(in the rows, 128 means zero)
Named turns come first, each shown by rows before and after it. Which turns, in which order, take the first row of each pair that follows to the second? Write the first one first, as in the answered first pair.
Z:
[126 184 154 134 196  94 151 118 151  86  92 144 129  98 110 144]  ->  [100 181 159 153 163 172 137 154 147  97  95 188 134 116 126 117]
[ 83 119 117 137 122 124 116 156 144 139 130 146 123 121 158 104]  ->  [ 94 110 115 119 111  94 118 151 142 144 154 126 123 121 152 107]
[138 172 136 163 172 127 122  94 131  89  96 139 105 140 138 124]  ->  [122 166 140 160 127 166 112 128 125 102 108 172 104 153 148 101]
[122 125 128 142 168 104 129 111 136 107 124 110 129  83 136 128]  ->  [100 134 127 155 156 145 114 130 138 117 115 134 131  90 146 114]
R:
[127 113 134 140 104 148 127 163 126 124 131 132 124 138 137 112]  ->  [114  92 120 135 112 127 126 154 117 126 138 132 132 129 147 118]
[128  90 126 103  98  75 131 130 104 153 181 108 140 131 128 144]  ->  [141 104 128 102 117  61 137 108 109 132 161  91 137 128 113 151]
[137 189 158 156 104 191 138 135 144 125  94 139 117 135 104 108]  ->  [108 145 137 154  80 196 127 167 127 140 131 172 125 137 138 101]
[ 92 131 126 170 106 206 109 166 134 136 124 181 119 144 149 100]  ->  [ 71  77 100 158 122 160 104 157 118 141 150 181 122 121 179 115]
M:
[139 138 141 124 115  86 111 117 130 107 137  99  97 140  95 140]  ->  [133 158 148 146 149 117 107 115 133  97 107 109 100 129  96 133]
[129 147 144 115  83 144 109 156 121 153 137 133 120 147 113 109]  ->  [136 167 148 120  86 152 110 152 131 150 132 124 122 142 103 110]
[165 163 164 123 122 103 147 105 124 120 104 123 135  97  92 110]  ->  [138 159 153 144 156 141 141 110 118 119  82 146 141  80 115 105]
N:
[125 152 127 150 179 137 145 104 141 125  85 128 140 105 127 151]  ->  [101 117 102 138 168 118 139 113 122 130 114 144 140  96 154 154]
[122 105 130 135 127 153 117 154 120 116 134 164 160 109 135 142]  ->  [146  94 133 119 113 106 126 134 116 115 157 136 162 114 121 147]
[ 84  89  90 127 174 116 132 124 120 109  93 140 131  94 135 140]  ->  [123  98 102 110 155  70 152  96 133 110 106 110 120 113 103 154]

Between the rows of a pair lie 2 to 3 turns.
[ 99 104 134 148  90 178 149 149 141 136 117 153 103 120 168 137]  ->  [ 97  84 114 137 135 115 165 112 135 121 119 127 104  92 172 169]
R R
[ 96  71 100 110  82 114 112 151  95 154 186 174 137 123 189 121]  ->  [156 108 118 104 152  24 142  76 124 109 140  91 121 103 123 163]
Z R
[ 99 117 138 118  87 172  84 177 122 119 118 159 119 141 170 104]  ->  [ 96  71 116  93 105  83  96 150 107 114 142 129 117 116 179 133]
R Z
[128 141 129 155 223  77 154  84 150  64  57 108 112  84 136 159]  ->  [118 173 146 179 210 143 141 105 164  65  33 132 108  96 129 142]
N R
[101 112  86 139 132 145 126 109  76 125 139 146 126 112 193 155]  ->  [108 114  93 136 101 158 118 122  76 139 150 155 127 124 191 143]
R Z Z
[120 160 155 131  25 221 112 186 134 161 149 173 125 185 119  88]  ->  [127 200 164 151  70 252 113 168 142 141  96 162 117 171  99  91]
Z N M
[150 111 125 122 115  77 152 144 135 116 138  91 131 142 114 130]  ->  [161 133 144 134  97 109 149 151 148 122 133  96 128 156 103 119]
R R
[115  98 102 129 146 104 106 121 126 122 133 139 141 112 151 118]  ->  [115 108 114 144 123 145 100 139 131 134 135 153 140 126 151  99]
R Z Z
[103  90 114  77  88  88 129 161  87 147 176 100 128 147 174 148]  ->  [135 139 159  79  46 130 131 167 113 155 161  96 115 180 144 130]
N R R
